Here are some rows, each followed by its group. Groups can overlap.
c(-25, 2, 33, 14, 2, 13, 2, -19, 23, -34, -12, 11, -22, -37, -39, -22, -22, 21, 33, -25, -36, 32, -17, -27) s
c(16, -9, 6, 31, -23, 34, 21, -35, 41, -34, -8, -21, 14, -38, -38, -7, 45, 26, 32, 40, -36, 34, -21, -28) p
c(-11, -29, -16, 11, -16, 12, -5, -10, 3, 9, -27, -30, -18, 25, 25, -21, 48, 22, 29, -26, 15, 32, 1, -27) s
c(-12, -14, 47, 31, -29, 53, -4, -55, 38, 5, -39, 16, 12, -39, -38, -21, 49, 24, 31, -27, -37, 34, -21, -28) p
c(-13, -6, 23, 65, -4, 63, 34, -61, 64, 26, -20, -5, -4, -38, -39, -20, 47, 20, 31, 41, -37, 30, -9, -28) p
c(-5, -26, 0, -10, -16, -6, -21, 18, -9, -8, -11, -11, 38, 30, 27, -20, -24, 24, -22, -26, 30, -35, -15, -27) s
c(-20, 22, -30, 19, -10, 24, 2, -26, 10, -37, -7, -31, -8, -38, -39, -21, 49, 25, 27, 43, -37, 31, -5, -9) p
c(9, -24, 31, -22, 2, -39, -13, 51, -37, 21, 0, -20, -32, 26, 28, -22, -22, 13, -35, -27, 29, -34, 7, -28) m
c(-28, -34, 0, 6, -31, 66, -55, -69, 6, 29, -88, -29, 24, -39, 28, 38, 49, 20, 29, -26, -36, 31, 64, -29) s
c(-2, -19, -1, 32, -8, 27, 21, -20, 38, 82, 3, 34, -25, -39, -39, -9, 48, 21, 32, 41, -36, 32, -30, 44) p
c(-11, -27, -28, -12, -30, 19, -21, -22, -1, -23, -22, -21, -18, 26, 25, 54, -22, 20, 32, -25, -36, 31, 35, 12) s
c(24, -9, 4, 25, 28, 53, 8, -51, 38, 64, -47, -29, -31, -39, -39, -20, -23, 23, 29, -28, -36, 34, 33, -27) p
c(-30, 1, 28, 2, -6, -6, -12, -2, -14, -36, -31, -29, -1, 28, 28, 34, -23, 24, 32, -26, 27, -35, 41, -29) s
c(-13, -31, 27, -44, -18, -18, -37, 14, -46, -1, -10, 0, -3, 29, 26, 59, -23, 20, -35, -27, 28, -33, 23, -7) j
c(28, -32, 0, -22, -4, -4, -9, -7, -20, 0, -18, 8, -30, 23, 26, 63, -23, 23, 27, -27, 27, -33, -23, -29) s
c(-28, -25, -2, -49, 127, 1, -76, -1, -50, -8, -68, 15, -22, -38, 28, -20, -21, 20, 29, -26, -3, -34, -35, -28) s
c(-26, -14, 25, -1, -33, -13, 17, 18, -5, -29, 27, 66, -21, 27, 23, -20, -23, 24, -35, 43, 29, -34, 8, 41) g
c(-12, -15, -27, 44, 11, -5, 55, -7, 26, -49, 52, -26, -26, -37, -40, -21, 49, -46, -35, 42, -35, -13, -24, 38) k
c(27, -31, 35, 23, 37, 8, 46, -8, 32, -33, 30, 9, -19, -40, -40, -20, -22, -46, 31, 42, -36, 32, -3, 40) k
c(-25, -14, -13, 10, -18, 19, -7, -17, 16, 48, -11, -27, -24, -38, -14, -21, -22, 23, 29, -27, -36, 30, -7, -27) p
c(-22, 16, 14, -7, -2, -35, 25, 45, -18, -15, 51, -15, 60, 27, -39, -21, -23, -46, -35, 40, 28, -34, -1, 37) g
c(-18, -33, -54, -30, 67, 2, -34, 0, -16, 34, -22, -31, -3, 27, 31, -21, -23, 24, 31, -26, 31, 32, 21, -27) s
c(41, -9, -72, -3, -30, 2, -12, -9, 1, 47, -11, -20, -7, 26, 30, -21, -6, 21, 28, -27, 29, 32, 5, -28) d
c(-12, 5, 45, 31, -2, -16, 61, 19, 30, 62, 55, -20, 27, 30, -39, 7, 49, -47, -35, 39, 27, 32, -16, 39) k
c(-5, -18, 22, 20, -33, -16, 38, 5, 26, 30, 37, 6, -23, 27, -40, -21, 17, -46, -34, 43, 28, 33, -29, 40) k
c(90, -20, 13, -39, 46, -31, -22, 39, -46, 45, 15, 17, -31, 26, 26, -21, -23, -46, -34, -26, 31, -35, -35, -3) j
c(42, 69, 27, -39, -2, -44, -13, 43, -39, -16, 15, -26, 25, 28, 30, 62, -22, 24, -36, -27, 28, -35, -26, 39) g
c(7, 19, 28, -37, 46, -20, 2, 30, -30, -41, 29, 21, 5, 27, 31, 57, -23, 25, -35, -27, 29, -34, 54, 38) g
c(42, -34, 27, -38, -22, -38, -27, 32, -38, 19, 15, -12, -2, 27, 32, 59, -23, 25, -34, -27, 31, -34, -19, 38) g
c(-8, -19, 3, -1, -22, 8, 3, -6, 3, -59, -9, -22, -31, 26, 29, -20, -23, 26, 31, -26, -37, 31, -35, -28) s
c(-12, -24, -48, 21, 20, 54, -22, -52, 37, -2, -54, -30, 103, -38, 26, 13, 52, 24, 33, -27, -36, 34, -4, -27) p
c(-21, 10, 31, -34, -24, -11, -41, 25, -41, 68, -13, -24, -8, 26, 29, 12, -22, 23, 30, -26, 27, -33, -27, -27) j
c(-9, -21, -23, -1, 0, 44, -17, -41, 23, 16, -40, 5, 74, -37, 1, -21, 49, 25, 31, -26, -36, 31, -27, -28) s
c(-28, -20, -21, -33, -11, 22, -55, -8, -31, -40, -44, -7, -19, 19, 27, -22, -24, 23, 32, -27, 29, -34, -9, -27) s
c(-29, -20, -8, 18, -15, 11, 11, -15, 12, -31, 15, 19, -17, -37, -39, -20, 50, 24, 30, 41, -37, 30, 58, 40) p
c(-18, -26, -66, -20, 43, -25, -12, 33, -20, -37, 26, 127, 70, 26, 28, -20, -22, 23, -35, -26, 28, -34, -27, 40) g
c(-24, -11, -10, -18, -12, -19, -10, 7, -12, -20, 3, -10, -17, 27, 28, 50, -22, 22, -34, -27, 29, -33, -2, 40) g
c(27, -15, 14, -26, -20, -34, 0, 52, -13, -10, 42, -14, 49, 27, 28, -20, -23, -46, -35, -26, 26, -34, 15, 39) m
c(-13, -2, -26, 2, 28, -21, 16, 20, -1, -54, 29, -29, -2, 28, -38, -21, -22, -47, -34, -15, 29, -34, 10, 38) g
c(-29, 81, -38, -6, -30, -22, 25, 28, -9, 38, 44, -10, 100, 27, 28, -22, -21, 24, -34, 41, 29, 21, -28, 40) g
c(-28, -32, 50, 8, -32, 14, -13, -22, -2, 31, -22, 1, 18, -38, 30, 55, -23, 22, 31, -25, -38, -33, -30, -27) s
c(-9, -9, 29, 12, -5, 10, -3, -4, 4, -28, 21, -11, 48, 27, 27, -21, -22, 26, 31, -26, -27, 30, 84, 39) k
c(-23, 70, -6, -97, -10, -36, -76, 35, -83, 57, -32, -8, -14, 25, 30, 61, -22, 24, -13, -27, 25, -33, 28, -27) j
c(23, -14, -54, 37, 12, 28, 7, -38, 28, 13, -17, -18, -18, -38, -39, -22, 6, 23, 27, -28, -36, 33, -22, -28) p
c(5, 45, 13, 32, -21, 74, -19, -69, 37, 34, -51, -31, 25, -38, -40, -22, 3, 22, 29, -26, -37, 34, -5, -28) p
c(-23, -30, -29, 17, 12, -6, 29, 9, 13, 29, 23, -8, -13, 25, -40, -21, 35, -45, -34, 42, 26, 32, -22, 40) k
c(58, -34, 11, -14, -7, -4, -29, 3, -8, 31, -31, -23, 0, 30, 25, -22, -22, 20, -29, -27, -36, -33, 86, -27) d
c(-9, -7, -84, -12, -7, 5, -20, 7, -11, -32, -22, -5, -28, 26, 29, -21, -23, 22, 33, -27, 29, 24, -3, -27) s
c(-10, -21, 43, 2, -23, 60, -49, -57, 4, 4, -91, -28, 45, -38, -23, -22, -22, 25, 33, -27, -36, 36, -34, -26) s
c(-24, 29, -12, -2, -6, -35, 37, 31, 10, -28, 62, -22, -8, 28, 1, -22, -22, -46, -35, 42, 30, 32, -13, 40) k
c(24, 41, -1, -42, -16, -27, -37, 26, -33, -20, -3, 37, 39, 28, 26, 28, -22, 24, -36, -27, 29, -34, -9, 41) j
c(62, 5, -104, -72, 1, -73, -31, 80, -72, -2, 40, -32, -31, 28, 27, -22, -22, 24, -36, -26, 28, -34, -24, 40) g
c(5, -5, -20, 1, -1, 10, -11, -10, 6, 43, -9, 42, -11, -38, 26, 16, -21, 25, 30, -26, 28, 32, -31, 38) s
c(-27, -4, 13, -35, 39, -32, 3, 30, -24, 2, 12, -11, -28, 27, 28, 23, -21, 24, -35, -26, 29, -33, 117, 41) m
c(27, 20, -7, -8, -28, -94, 59, 89, -20, 29, 93, -9, -20, 25, -39, -20, -22, -46, -36, -8, 29, -34, -26, 41) g
c(-30, -1, -6, 2, -8, -9, -14, 1, -10, 24, -5, 20, -32, -38, 25, -22, -23, 23, -34, -27, -7, -34, -11, -28) j
c(5, 13, 37, -10, -29, -45, 37, 37, -12, -14, 44, -5, -28, 27, -39, -21, -21, -46, -36, 39, 29, -34, -22, 40) g
c(13, -10, 51, -11, -20, 25, -35, -14, -5, 59, -46, 8, -15, -38, 27, 60, -23, 22, 30, -27, -36, -1, -35, -27) s
c(-16, 48, 45, -11, 73, -47, 23, 37, -10, -35, 27, 67, -7, 27, 27, 11, -23, -46, -35, 38, 28, -34, -27, 39) g
c(-29, 19, -30, -37, -22, -23, -33, 16, -36, 8, -21, -3, 60, 30, 27, 6, -23, 20, -35, -24, 29, -35, -21, -28) g
c(-5, -13, 10, -30, 29, -35, -1, 36, -28, 24, 14, -1, -16, 26, 28, -22, -23, -45, -36, -27, 29, -33, -22, 20) g
c(22, -31, -2, 9, -34, 12, 1, 3, 1, 55, -8, 44, 32, -38, 30, -21, -23, 23, 29, -26, 30, -33, -33, -27) d
c(11, 71, -36, 5, -12, 39, -25, -40, 15, -50, -35, -11, 45, -37, 30, 50, 48, 22, 32, -25, -36, 33, -6, -27) p
c(-3, 127, -52, 39, -23, 39, 22, -26, 35, 61, 1, -25, -34, -38, -39, -21, 49, -46, 29, 14, -37, 30, 17, -28) p
c(-7, -26, -4, -11, 53, -2, -21, -2, -15, 60, -14, -32, 24, 17, 29, -20, -23, 23, -35, -26, -36, -35, 18, -28) d
c(-18, -29, -6, -1, -16, -25, 17, 28, -3, 30, 39, -22, 24, 24, 30, -21, -23, -45, -34, 44, 28, 30, -19, 39) g
c(-12, 13, -13, 17, -19, 33, 4, -25, 10, 19, -30, -13, -30, -38, -40, -21, -23, 26, 31, -27, -37, -24, 11, -27) p
c(127, -32, 9, -51, -23, -29, -24, 31, -31, 11, -1, -31, -11, 28, 30, -16, -22, 24, -34, -28, 30, -33, 10, 38) j
c(98, -21, 7, 43, -25, 54, -1, -67, 35, 6, -43, 29, -27, -39, -40, 56, 51, 23, 31, 40, -36, 29, -21, -28) p
c(-3, -7, 3, -11, -11, -15, -4, -8, -13, 41, -13, 22, 35, 28, 28, -19, -22, 21, -4, -26, 28, -34, -12, -28) d
c(-25, 61, 32, -8, -30, -29, 5, 24, -11, 19, 24, 67, -33, 25, -40, -21, -22, -45, -34, -26, 30, -34, -15, 39) g
c(-21, -23, -37, -44, -19, -20, -61, 13, -43, -5, -38, -3, -11, 26, 30, 60, -22, 22, 34, -26, 29, -34, -23, -22) s
c(-9, 14, 9, -31, 41, -4, -54, 12, -39, 11, -32, -5, 10, 26, 29, -17, -23, 25, 29, -27, 26, -35, -23, -26) s
c(-1, 2, -1, 66, 70, 7, 85, -11, 71, 29, 46, -4, -9, 20, -39, -20, 49, -46, 31, 43, -35, 33, -27, 39) k
c(25, 58, -10, -37, -33, -32, -42, 34, -41, 31, -5, -29, 3, 29, 29, -21, -22, -45, -35, -26, 29, -34, -6, -27) j
c(-26, 5, -17, -10, -21, -7, -1, 17, -17, 12, 14, 76, -29, 29, 27, -22, -22, 22, -35, -27, 29, -33, -34, 21) m
c(-27, -23, 32, 44, 35, 17, 37, -18, 43, 12, -2, -26, -20, -37, -40, 42, 47, 22, 32, 39, -36, 34, 7, -28) k
c(-11, 13, 65, -24, 21, -41, 3, 50, -36, -12, 43, -4, 52, 24, 26, -21, -22, -47, -35, -26, 28, -34, -11, 40) g
c(-25, 28, -19, -50, -5, -18, -50, 5, -41, 14, -23, -15, -23, 28, 27, 10, -22, 24, 30, -27, 33, -34, -21, -28) j
c(-25, 64, -1, -36, -23, -21, -36, 17, -29, 20, -10, -30, 28, 27, 27, 60, -24, 22, -35, -27, 29, -34, -31, 39) j
c(-21, -17, -35, 32, -20, 25, 22, -17, 27, 10, 0, -7, 69, -37, -39, -22, 49, 24, 30, 38, -37, 34, -6, 36) p
c(-5, 10, -22, 3, 0, 19, -9, -12, 1, 40, -43, 50, 72, -38, 25, 32, 48, 25, 30, -27, -36, 32, 0, -27) p
c(11, 0, -48, 4, -33, -41, 43, 47, 0, 26, 47, -29, 22, 29, 27, -20, -23, -46, -35, 39, 28, -25, -28, 42) k
c(-11, 29, -24, -39, 40, -26, -24, 30, -22, 5, 12, -1, -25, 27, 26, -21, -21, 22, -35, -26, 29, -34, -26, -27) g
c(-29, -25, 1, 36, 47, 13, 50, -23, 38, 6, 11, 6, 28, -38, -40, -21, 46, 13, 31, 43, -37, 32, 38, 41) k
c(-29, -29, -45, 23, 7, -18, 26, 11, 14, 33, 27, -31, -21, -38, -39, -21, 46, -11, -34, 41, 31, 33, 72, 38) k
c(17, 6, 31, 33, -20, 17, 49, -24, 30, -9, 26, -28, -25, -38, -40, -21, 48, -45, 30, 40, -36, 33, 26, 42) k
c(12, -10, 15, 25, 72, 45, -15, -45, 35, -52, -36, -22, 34, -37, -40, 59, 47, 23, 29, -26, -37, 30, -3, -27) p
c(14, 5, -13, 17, 18, 14, 26, -11, 25, -29, 17, -19, -30, -37, -39, -21, -23, 28, 32, 39, -36, 32, 81, -29) k
Which 3 groups are nearest to each row below, nearest first, going by the average distance to the group's rows?
c(4, 75, -27, 13, 34, 28, -18, -31, 9, 26, -17, 16, -22, -37, 28, -21, 47, 22, 31, -27, -36, 34, -30, -27): p s d
c(-19, 13, -32, -62, 39, -28, -53, 15, -51, 13, -27, 42, -14, 29, 27, -20, -23, 23, -36, -27, 16, -33, -31, -28): j m d
c(42, -28, 70, -13, 42, -12, 0, 3, 4, -5, 20, 2, -19, 30, 16, 59, -21, -46, -35, -27, 28, 33, -20, 36): m g j
Which 3 groups are nearest to each row below, nearest first, going by the distance to the group's nearest row?
c(-23, -9, -63, -37, 38, 5, -53, -13, -31, -17, -48, -4, 97, 29, 27, 57, -22, 22, 29, -26, 29, -22, 41, -27): g s j
Which 3 groups are nearest to each row below, nearest first, going by the distance to the centre of the group?
c(1, 72, -7, -10, -25, -23, 17, 15, -2, -22, 18, -19, 107, 26, 26, -21, -23, -46, -36, -26, 28, -33, 7, -26): g m j
c(-4, 5, 2, -24, -11, 18, -30, -29, -19, 1, -45, -29, -25, -39, 29, 32, -22, 22, 33, -26, -36, -33, -34, -28): s d j
Which 2 groups are nearest to each row below, nearest first, going by the distance to the centre of the group?
c(82, 6, -8, -10, -33, 15, -39, -36, -7, 18, -52, -19, -22, -38, 21, -21, -22, 23, 33, -28, -37, -34, -29, -26): s d
Which 2 groups are nearest to each row below, nearest first, going by the average distance to the group's rows?
c(1, 11, -15, -48, -10, 17, -59, -13, -31, 45, -53, -26, -24, -39, 27, -20, -21, 20, 32, -27, -37, -34, -14, -27): d s
c(-11, -1, -25, -25, -30, -32, -7, 22, -32, -17, 17, -14, -6, 30, 29, 3, -23, 21, -35, -28, 31, -33, 46, 38): m j
c(-28, -33, 3, -47, -28, -51, -37, 46, -54, -23, 7, 9, 14, 26, 27, -21, -22, 18, -36, -27, 29, -34, 97, -28): m j
Which 2 groups are nearest to each row below, nearest first, going by the distance to the group's nearest row?
c(-26, -34, -4, 26, -30, 5, 25, -16, 22, -84, 8, 53, -33, 28, -39, -22, 47, -46, 30, 41, -34, 30, 21, -26): p k
c(113, -21, 49, -16, 113, 12, -40, -9, -7, -27, -30, 3, -24, 26, 27, 63, -23, 25, 30, -27, -19, 31, 42, -26): s p
c(-1, 23, 40, -8, -30, -5, 0, 4, 8, -19, 8, -16, 0, 31, 30, -21, -22, 22, -35, -26, 31, -18, 40, 40): g s
c(-26, -28, 59, 2, 5, -11, 9, 10, -4, -46, -1, 33, -12, 28, -4, 59, -22, 23, -35, 41, 31, -34, -4, -28): g j
